In the data rows, the value 128 means zero.
Some points, each followed by its number:
[125  86 144 131 156 109 202  68  97 124 165  97 102  98  90 103 169 102
 133 127 192 144 109  77 115  77] 0
[131 163 108 102 154 166 181 140 128  97  60 150 169 111 119 137 126 160
  85 180 163 119 121 142 137 117] 1
[158 119  74 140 119 123  74 137 174  82 153 106 133 134 130 162 155 165
 158  94 157 126 121 139 135 138] 2
[120 133 132 134 141 134 124 119 106 118 134 106 146 117 124 139 151 118
 122 121 110 121 109 122 149 109] 3
[124  79 149 131 160 110 213  58  79 147 163 107  87 105  82  94 174  97
 137 112 201 153 112  66 124  70] 4
[129 137 125 130 130 117 120 124 129 124 138 116 136 139 125 139 136 120
 125 126 119 123 125 122 137 118] 5
[114 158 111 144 148  97 102 106  59 167 147 112  89 206 147  62 109 135
 139 118  91 171 175 117 157 182] 6
[116 183  83 117 141 153 134 129 107 106 136 130 114 135 117 144 201 150
 141 100 166 131 146 107 131 137] 7
[141 168 119 196 144  73  99 150 116 137 111 148  74 129 105 106 122 145
  80 107 129 134 136 112 207 137] 8
[134 163 171 135 159 111 122 133  79 153 151 133 167 147 147 135 141 138
 121 102  95 101 143 108 159 158] 9
[173 113  49 145  92 124  58 133 204  37 171 107 155 146 142 188 161 171
 178  69 164 139 124 163 122 144] 10
[119 124 129 128 121 114 162 119 116  80 154  75  72 110  82 152 172 131
 136 154 133 147 132 145 142  89] 11
[129 110 139 108 119 101 136 138 172 151  98 176 149  96 126 166 120  94
 146 119 118  75  92 137 115 127] 12
[137 162  80 213 162  63   0 158 107 109 131   0  81 183 127 129 196 255
 214 141  87 254 122 255 255 250] 13
[122 129 146 148 146 105  97 116  94 123 169 105 137 143 121 131 139 123
 134 112 106 147 112 105 149 125] 14
[116 136 148 139 141 128 129 111 116 119 145 123 146 113 116 144 158 112
 120 106 118 122 112 118 150 111] 15
[121 113 135  94 115 140 149 155 190 130  78 142 111 108 121 151 135 108
 109 153 121  93 113 148 114  90] 16
[160 118  69 150 114 127  67 132 173  71 162 116 147 141 136 181 158 157
 160  94 161 127 115 142 131 135] 17
[169 137 149 114 175  72  52 156 127 115 181 215 153 160 175 133  80 116
 102  80 100 128 133 104 126 134] 18
[108  97 126 127  62 176 140  76 131 137 140  75 130 168 152 127  94  69
 100 136 156 138  95 104 113  62] 19
[ 91  82  91 150 122 127 147  75  71  55 191   0  59 162  57 125 166 116
 121 144 118 176  99  99 124  93] 20
[112 110 114 134 103 143  94 117 142 100 139 163 178 117 142 135 174 113
 149 102 144 124  99 103 131 127] 21
[ 90  87 137 120  53 178 148  75 134 126 147  53 122 182 170 120  95  61
  93 123 148 152  95 100 123  63] 22
[117  41 236 120 137  91 208  86  40 147 160  87 110 143  89  62 121  93
 130 148 166 191 122  77 128  98] 23
[120 116 121 131 112 151  92 111 124 105 158 143 157 118 132 129 155 112
 148 102 143 121 106 104 120 126] 24
[118 125 127 107 116 141 146 131 127 160  91 137 121 136 127 112 103 131
 122 149 123 126 133 145 120 144] 25
[144  89 154 113 164  65  94 160  96 152 142 128 143 148 127 153 100  91
  87 106 122 104 132  77 116 111] 26
Which five points above are nearest to each new point by angle, seen from the average point of the numbered points? Their numbers follow each, nearest first.
[166 242 116 121 159 116  94 144  51 222 166 196  71 227 178  15  84 186
 135  93 105 189 255 122 169 255] 6 9 8 18 25
[116 194  87 122 146 155 142 133 102  95 143 124 104 127 119 142 226 145
 143  93 176 123 137  87 131 136] 7 2 24 1 17
[137 104 141 126 155  82 105 148 113 134 132 129 151 148 130 156 109  89
  97 107 129 105 132  93 120 115] 26 18 5 12 9
[ 96 130 111 121 133 136 148 124 135 168 122  87 136 176 122 117 102 126
 107 172 113 133 136 149 153 126] 25 5 6 1 19
[106 255  48 121 148 172 125 115  35  86 158 118  89 112 110 150 255 176
 138  76 218 140 160  85 153 147] 7 11 2 17 13
[226 192 104 134 170  77 165 139 164 217 214 182  39 149 201  75 132 201
 165 209 187 147 255 147 145 150] 6 8 25 18 7
[ 98 105  92  96 118 199 127 132 121  72 132  63 116  99 114 141 148 135
 140  99 136 126  94 105 142 120] 20 24 7 11 3
[125 148 113 153 135  98  95 120 130 125 140 100 147 172 139 137 153 119
 120 119 106 115 132 109 157 100] 5 14 9 8 3
[134 185 120  88 184 193 232 158 125  84  18 153 179 102 120 137 117 176
  82 202 182 105 110 166 136 126] 1 25 16 7 3
[124 170 113  99 160 171 201 155 129 101  51 144 158 109 119 139 121 156
  92 190 163 117 122 149 131 110] 1 16 25 12 5
[128 171  92 122 132 152 138 122 114 116 131 135 118 121 124 126 180 138
 139 113 158 126 136 105 136 132] 7 1 21 24 2
[126 151 121 106 149 158 181 139 125 108  73 145 159 112 125 138 124 146
 101 167 161 123 118 142 120 121] 1 25 16 12 5
[121 112 141 138 132 124 171 123 128  78 161  65  61 116  81 143 164 111
 144 160 142 150 142 138 140  79] 11 20 0 4 23
[126 139 117 114 146  88 127 146 110 199 125 161  73 147 116 111 118 125
 114 150 138 116 118  98 110 136] 25 26 8 6 12
[ 99 140 149 143 148  88 149 108  57 181 139  97 125 175 113  81 112 140
 123 169  93 152 148 126 153 157] 6 9 23 14 25
[134 154 119 155 133 104 104 134 119 128 112 136 110 130 124 125 115 136
 109 113 127 132 134 110 147 151] 8 6 18 9 25
[132 136  72  88 108 160 162 131  89 172 115 212 119 132 125  74  56 131
 171 131 136 129 178 136  39 248] 25 6 12 1 18
[141  88 185 161 143 100  86 132  77 115 181 117 129 132 121 114  94 109
 136  98  83 164 129  97 117 143] 14 18 26 23 9
[112  89 138 141 120  88 100 131 145 132 133 128  59 126 135 134 112  95
 149 113  92 137  88 116 124 123] 12 16 26 18 8
[126  64 194 127 131 113 190 101  81 146 150 103 114 125  88  95 122 111
 122 145 153 168 136  85 132 107] 23 4 0 20 22
[143  65  62 124 103 183 170  84 111  50 143  36 142 145  76 144 134 129
 150 115 194 148 114 135  91 148] 20 10 19 11 0
[122 169 154 110  96 112 120 117 161  94 108  84 196 146 139 165 135  79
 144 143 132 119 120 173 142  88] 5 16 12 3 19
[140 200 227 143 185 109 115 161  11 167 197 139 201 154 169 115 130 155
 115 107  79  80 164  57 176 196] 9 14 18 6 26
[113 138 110 134 129 131 125 117 119 161 118 135 152 153 148 111 128 139
 134 127 125 119 141 135 145 155] 25 6 9 5 1
[108 105 137 107 112 147 150 144 182 126  96 141 119  87 114 156 123 108
 112 149 124  89  97 134  98  81] 16 12 25 1 5
[147 118 149 129 128 107 136 147 142 117 134 148 142  92 117 156 105 120
 137 111 105 117 131 145 121 125] 12 16 5 18 25
[121  72 151 117 118 140 151 119 143 101 120  89 134 109  95 143 115 105
 110 161 111 140 104 139 115  97] 16 19 22 11 23
[172 129 117 116 175 139 120 135  84  75 179 205 139 121 145 131  96 137
 129 105 155 151 127  87  73 142] 18 24 26 21 7
[128 123 132  98 104  66 134 150 187 169 108 206 166  79 140 187  87  58
 147 119 115  63  83 145 100 125] 12 16 5 25 26
